T: rows in 3 groups, each row roughly a mix of its group's directions:
T (78 x 11):
[[-26.0  -8.7   8.5  40.5 -15.2  25.2  35.8   5.2  24.4  22.3  14.2]
 [-19.5 -18.8   3.7 -30.6  18.2   6.1 -48.3  10.7  26.7  22.7 -14.3]
 [ -3.6 -23.8 -23.7  49.3 -11.7  39.5   7.5  20.6   4.2  -6.4 -11.1]
 [-19.3  16.1  17.6   7.3  -4.8  37.6  14.8  36.5 -17.1 -29.3 -28.2]
 [-12.4  35.1  -4.1 -25.9  21.9  -9.4 -32.4  18.8  22.8  -4.5 -36.7]
 [-17.7   0.9  29.0 -26.1  -2.2   1.9  15.2  -3.5  26.6  51.2  22.6]
 [ -3.6 -36.1 -35.3   7.0 -17.4 -19.5 -12.7   7.5   1.0 -15.5  46.6]
 [ -5.4  15.7  -6.5   8.6  12.1 -40.1   4.2 -30.0 -35.8 -39.4   5.6]
 [ 44.0  42.3   0.1 -21.5 -23.1   4.2  14.2 -12.2  -2.8  -5.3 -28.4]
 [-16.9  -7.2 -15.9 -28.8  12.2 -22.9   7.4  11.8  18.5  16.1  55.1]
 [-36.7 -26.6 -10.9  10.8  25.1  -0.7 -45.2 -14.1 -10.2  -7.3 -24.6]
 [-34.3 -36.5  -3.1  14.7   2.8  33.4  -0.9   5.1  13.6  42.5   7.3]
 [  1.6 -36.8 -12.1  29.2 -20.7  -4.0  -0.1  -3.7 -10.5   8.3  54.2]
 [-10.0 -28.9 -16.1 -20.1   8.6  22.2 -29.3  32.4  33.0  27.2   6.1]
 [-41.9   9.6  23.8   7.6  38.6  12.8 -22.0  21.4   8.1  11.0 -26.1]
 [-28.8  -3.4  16.9   7.2  11.8 -14.6 -10.9  12.0  31.3  50.5  24.6]
 [ 14.6 -32.6 -36.2   5.0   8.5 -22.5 -29.7 -30.0 -12.0 -17.6  22.6]
 [-13.1  26.5  -2.7  15.5 -26.7  20.9 -23.3  54.6   0.1  -9.2   6.2]
 [ 20.2  11.0  -3.6 -27.4  11.0 -30.8  -2.0 -28.8 -50.2 -13.8   4.7]
 [ 25.8  24.9  14.6  -7.9 -19.6  -8.2  41.0   7.9  40.6  10.1 -20.3]
 [ 41.2  25.0  20.4  17.6  -5.5  -3.5  31.3  14.7   4.5  -3.2 -40.2]
 [ 35.8  35.3  24.4   2.5  -1.6  16.3  10.2 -29.8 -14.3  20.3 -30.4]
 [-19.6 -55.0 -17.9  12.2  22.6 -12.8  -7.4 -16.8 -10.4 -17.3  25.2]
 [ 12.0  18.1 -34.2 -38.7  -1.0 -32.2 -26.6   4.5  25.5 -16.3 -10.4]
 [-19.0  -7.7  -9.6   5.5 -48.1  31.6  -5.4  -4.7   1.9  14.5  42.6]
 [ 20.6 -12.7  16.2  27.6   5.0 -57.3  20.5  -8.2  -0.3  19.2 -12.5]
 [ 17.7  16.5 -15.3 -37.4   4.5 -27.3  -8.4  30.2  29.4 -16.2  28.9]
 [ 13.8  36.5  20.2   2.1 -41.3  23.8  29.0  27.2   0.7  11.7  -2.4]
 [-42.9 -22.4   9.1  39.6  -3.2  26.7  13.2  -7.0  14.8  27.8  -0.2]
 [ 33.1  19.8 -20.2 -35.5   3.4 -30.8  -5.5  20.4   2.6 -29.7  22.0]
 [ -6.7 -23.3  -7.7 -25.7  20.2   8.9 -56.9   5.8   1.6   8.8 -28.0]
 [ 22.8  12.3  21.3  23.6  10.1 -14.8  30.8 -36.4  32.4   7.6 -23.5]
 [-22.7 -15.6  -5.1  52.4 -21.6   9.6  -8.5 -27.1 -30.1   3.7  10.9]
 [ 34.5  30.8  14.6 -32.4   0.5 -30.1  -2.2 -18.6 -28.4 -19.0 -10.0]
 [ -6.2  23.5 -24.9 -37.0   5.6 -24.0 -27.6  22.3  30.2 -15.7 -18.1]
 [ 24.3  34.7  12.3 -13.7  -4.6  17.2  31.7   4.1  39.0  -5.8 -30.1]
 [-31.8   2.3 -12.3 -31.4  31.4 -17.8 -18.3  19.6  25.1 -20.5 -26.5]
 [ -0.1 -22.0 -21.5 -21.2   3.7  18.9 -20.8  41.4  37.6  19.3  15.0]
 [ -9.3 -14.0   4.8  49.8   1.0  12.7 -10.6 -49.5 -15.5   4.5  12.6]
 [-26.0   2.0 -21.5 -32.8  18.8 -30.4 -24.8  21.5  35.0  -9.2  -6.9]
 [-10.1 -44.3 -23.3 -14.7  19.6 -12.6  11.4 -17.3 -10.1 -45.1  -1.6]
 [-28.1 -22.2  -5.0  17.8  32.9 -20.0 -15.1 -50.3   1.5   2.0   7.5]
 [ -4.0   0.6 -12.5 -58.7  16.9   1.4 -18.0  38.9   2.6  -9.6   9.3]
 [ 32.7  16.8  18.0 -18.9   8.2 -20.4  31.4  -1.5  44.9  10.0 -17.5]
 [ 42.8   9.9  12.6 -27.5   9.4  41.3 -18.8  24.0  -7.4  -6.9  16.0]
 [-33.7 -22.6 -16.0  -3.3  -7.3  20.3 -31.6 -17.8 -11.9   4.8  45.5]
 [ 31.3  23.8  18.5  14.4 -31.4   6.3  39.3  -1.0  29.9  11.7 -15.1]
 [ -4.3 -35.0 -26.0  25.1  -3.8   7.8 -18.9   3.8 -29.5 -39.4  22.6]
 [-54.7 -21.1 -13.5   4.8  26.3 -18.3 -25.7  -4.3  16.9  -0.2  17.1]
 [-18.3  -6.1 -19.0 -49.6   7.6  11.3 -27.4  34.5  -9.3  -9.1  20.9]
 [  8.2  -7.0  -2.6 -31.5  -0.2  14.9 -24.4  38.4  45.8  20.3   2.5]
 [ 37.4  21.3  14.2 -11.7 -21.7 -12.4  33.7  33.1  20.6   8.3 -19.6]
 [  8.5  21.1 -17.3  19.9  -0.7 -33.1  20.3  -7.6 -20.3 -49.6  16.5]
 [-41.0 -35.7  -6.3  -2.7  23.3   9.9 -40.2  -7.4   1.7  22.4 -10.5]
 [-17.7 -38.3 -18.4  13.6  35.4 -17.1 -37.3 -19.9  -6.2  -7.4  13.9]
 [ 11.2  43.2  14.3   8.7  -6.5 -31.9   4.9  -0.9  16.2 -47.0 -10.0]
 [-25.4  -8.3 -20.1 -49.5  18.3  12.8 -30.6  17.9  -2.2 -10.6  22.1]
 [ 16.7   5.0  -0.5 -39.5   8.8 -33.3  20.3 -31.2  29.9  22.9  -8.3]
 [  2.4   6.8  -1.4 -13.6  -9.0   5.3   4.4  40.2  57.7  10.2  22.8]
 [-16.3  15.5 -16.0 -55.7  -1.9   4.2   4.8  35.5  24.5 -10.2  -7.2]
 [-18.0 -39.5 -21.0  18.1  24.4 -18.2 -37.4 -12.0  -2.7  -1.4  28.2]
 [ 26.4  18.3   8.2  -3.8 -48.3  35.7  15.6  24.8   9.4   8.6  13.6]
 [ 10.4 -11.2  15.1  46.7  21.6 -26.6   6.2 -42.5  -6.0   7.4 -13.1]
 [ 21.5  32.3  29.4  11.8 -29.6  31.2  31.2   6.2 -14.0  15.3 -11.1]
 [-17.6  -5.6  -4.1 -18.9   9.1 -53.3  22.2  -9.6  38.0  13.4  -8.9]
 [  3.3 -39.5 -11.7   4.3  20.7 -28.7  -9.2 -41.0   4.2  19.2  28.3]
 [ -7.2 -12.7 -13.3 -47.3  22.0   2.4 -33.3  30.0 -14.5  -7.8  22.9]
 [ -1.2  50.3  26.5   0.1 -11.4  25.2   1.8  29.5   5.4  14.1 -28.7]
 [  3.1 -21.4 -12.2 -34.9   6.3  18.8 -26.5  33.0  30.7  30.0   8.1]
 [ 11.0  24.5   8.7 -14.4 -12.2 -21.9  45.5   0.8   9.1   7.7  45.6]
 [-34.4 -30.1  -0.4  29.5  16.7  22.7 -13.4  19.5 -25.9 -30.4   4.1]
 [-16.4  20.0  19.0  -5.2 -28.6  22.6  35.9  46.2   8.1  -4.9  -5.4]
 [ 27.1  31.9   9.9 -28.3  -8.5  31.7  21.2  12.6  37.4  -5.9 -12.7]
 [-30.1 -11.0 -20.6 -46.9  30.1 -19.2 -22.5  19.2  -1.3 -10.7   4.6]
 [  4.3   9.1   2.1  33.0 -23.3  56.0 -10.4  -5.5 -27.8 -10.9   4.9]
 [ 35.9  10.0 -12.7  27.0 -16.6   7.1  24.1  -5.5 -39.7 -31.4 -12.3]
 [ 29.4  28.3 -11.8  17.4  -9.1 -18.1   6.8   6.5  -9.0 -55.9 -10.9]
 [ 22.0  19.1   2.1 -24.7 -31.7  43.8   1.0  36.7   2.9  -2.1  13.3]]
which group is each row in? (one row of each group first):
[  7.3  49.0  21.2 -20.9  -9.0  14.5  16.8  18.3  11.8   6.5 -38.7] : (117)
[-10.4 -23.9   3.1  27.8  18.3 -54.6   4.3 -30.3  -2.5  14.3  -2.8] : (129)
[-40.4 -11.5 -14.8  29.6   5.1 -13.0  30.1  -7.2   3.2   0.8  43.6] : (41)

[ 12.3  21.7  -2.1 -35.6  13.4 -47.8  -3.5 -16.1 -21.4 -21.4  19.7] : (41)
[  7.3 -11.4 -14.9 -23.0  -2.7  15.9  -7.5  43.2  44.0  20.0  21.8] : (41)
[ 11.4 -10.9 -30.9 -36.1  19.4 -39.5 -13.7 -27.7  17.7 -12.8  -7.3] : (117)
[ 12.5  20.9   2.5   8.2 -45.0  -0.6   4.7  25.2  16.4  33.2  34.8] : (117)
[-15.2 -12.3   3.3  16.1  29.5 -39.7   9.0 -45.9  21.6   7.8 -11.0] : (129)
[-13.9   0.8 -10.6 -31.2  54.3   2.3 -26.0   3.4  -7.8 -26.0 -16.4] : (129)
[  3.1  28.8  11.2 -12.8 -41.0  15.0  36.8  37.6  11.2  -0.7  -1.5] : (117)
[  4.7 -23.7  12.8  36.1  12.5 -24.1  -3.6 -49.0   0.9  19.2  18.9] : (129)
[-50.1 -15.7 -22.1  13.2  -5.7  21.1 -24.9 -24.6 -16.6  -6.3  22.2] : (129)
